128 stands for zero in the data rows.
Here are some points, each followed by its number:
[115 120 150  89 194 114 132 115] 0
[107  96 143  74 216 159  88 104] 1
[ 59  91 133  60 230 144  90  74] 2
[100 123 105 146  85 158 124 114] 3
[161 155 128 167  70  97 159 157] 4
[107 127 168 106 154 131 183 119] 5
[ 90 119 127 111 149 141 136 103] 6
[150 117 133  93 197 109  83 132] 7
[143 122 123 123 134 137 105 134] 8
[127 113 119 102 177 132  86 118] 9
[159 137 129 147  97 124 130 151] 10
[104 122 113 142  92 155 127 116] 11
[110 122 163 102 160 137 166 118] 12
[157 138 123 156  83 132 132 150] 13
[148 113 129  88 208 109  70 129] 14
[163 148  89 194  26 137 122 157] 15
[158 126 124 131 121 131 101 146] 16
[125 140 144 135 114 106 171 131] 17
[166 154 101 190  34 121 139 159] 18
[141 124 121 113 165 111  95 130] 19
[ 96 110 124  99 176 143 108 102] 20
[122 126 107 132 119 129 112 121] 21
[136 114 125  95 191 112  80 124] 22
[166 162 120 195  33 110 168 163] 23
[102 117  84 139  99 143  83 110] 24
[129 114 115  98 185 110  75 119] 25
[178 159  80 207  11 113 123 166] 26
[ 76 109  89 130 103 167  94  94] 27
[ 71  99 130  82 198 156 105  85] 28
[161 153  96 185  46 109 131 154] 29
[140 133 151 108 164 104 148 134] 30
[112 105 120 102 160 164  88 111] 31
[107 143  96 185  27 148 158 124] 32
[157 123 122 116 161 120  88 139] 33
[ 93 100 139  65 229 126  88  96] 34
[137 133 105 147  95 121 113 134] 35
[153 140 110 165  69 126 123 148] 36
[162 151 144 159  89 106 163 157] 37
[109 113 125  83 205 101  91 106] 38
[ 85 102 124  75 212 124  88  91] 39
[165 155 111 198  24 139 154 162] 40
[164 149 112 187  41 138 143 158] 41
[174 145 145 136 124  97 143 160] 42
[120 139 124 137 111 109 152 126] 43
[116 109 121 102 170 146  91 112] 44
[119 130 115 131 122 123 128 122] 45
[128 126  84 155  76 138  86 128] 46
[148 155 132 177  56 113 175 152] 47
[135 140 152 154  81 150 179 142] 48
[114 107 142  81 208 132  98 111] 49
[143 137 171 120 139 112 179 143] 50
[103 104  85 111 148 152  54 102] 51
[116 104 138  87 194 151  94 112] 52
[123 124 159 104 161 133 153 125] 53
[172 157 160 166  78 104 187 168] 54
[141 132 113 133 125 114 113 134] 55
[ 98 107 130  69 223 102  87  98] 56
[ 97 124  91 158  64 162 116 112] 57
New points follow, each followed by the numbers of its three nearest points above, smallest number first.
[108 114 160  76 212 122 132 110] 0 49 52
[143 153 134 173  60 116 177 149] 4 37 47
[117 138 104 170  52 146 146 128] 32 36 57
[118 131 182 115 139 136 197 130] 5 12 50
[118 118 153  84 203 115 127 116] 0 38 49
[118 110 120 112 146 162  95 117] 8 31 44
[122 123  95 131 120 129  95 119] 21 24 55
[ 90 107 124  96 179 150 105  97] 20 28 44
[125 130 130 111 161 103 130 122] 0 19 30
[116 107 139  81 209 130  92 112] 38 49 52
[111 124 120 141  95 155 133 121] 3 11 45
[127 127 106 131 126 127 107 124] 21 45 55
[169 164 123 194  36 103 171 165] 23 40 47
[155 129 125 136 114 130 111 145] 10 16 55
[144 122 123 122 137 135 104 134] 8 16 55
[138 121 123 129 119 146 106 134] 8 16 21
[124 140 173 141 100 137 205 138] 17 48 50
[ 70  93 133  63 227 143  88  81] 2 34 39
[110 115 162  79 207 121 137 112] 0 49 53
[147 155 133 173  60 109 176 151] 4 37 47
[117 136 127 130 123 109 151 122] 17 43 45
[119 150  80 205   2 145 151 132] 15 32 40
[104 124 120 140  95 152 137 116] 3 11 45
[158 138 129 147  99 119 132 150] 10 13 35
[109 121 152  91 188 113 142 113] 0 12 53
[122 147  84 196  17 143 143 132] 15 32 40
[122 141 123 151  87 119 155 130] 13 17 43
[111 123 148  96 179 119 143 114] 0 12 53
[141 125 121 109 173 105  96 129] 19 22 33
[148 134 128 143 103 128 131 143] 10 13 35
[123 126 105 133 123 132 108 121] 21 45 55
[110 118 153  84 201 113 134 111] 0 38 49
[114 141  88 185  35 147 140 126] 15 32 57
[168 143 130 150  96 111 133 157] 10 13 37
[106 118 151  88 191 123 138 110] 0 49 53
[ 95 111 132 101 170 147 120 103] 6 20 44
[162 140 151 131 127 111 152 153] 10 42 50
[138 132 144 112 157 108 142 132] 30 50 53
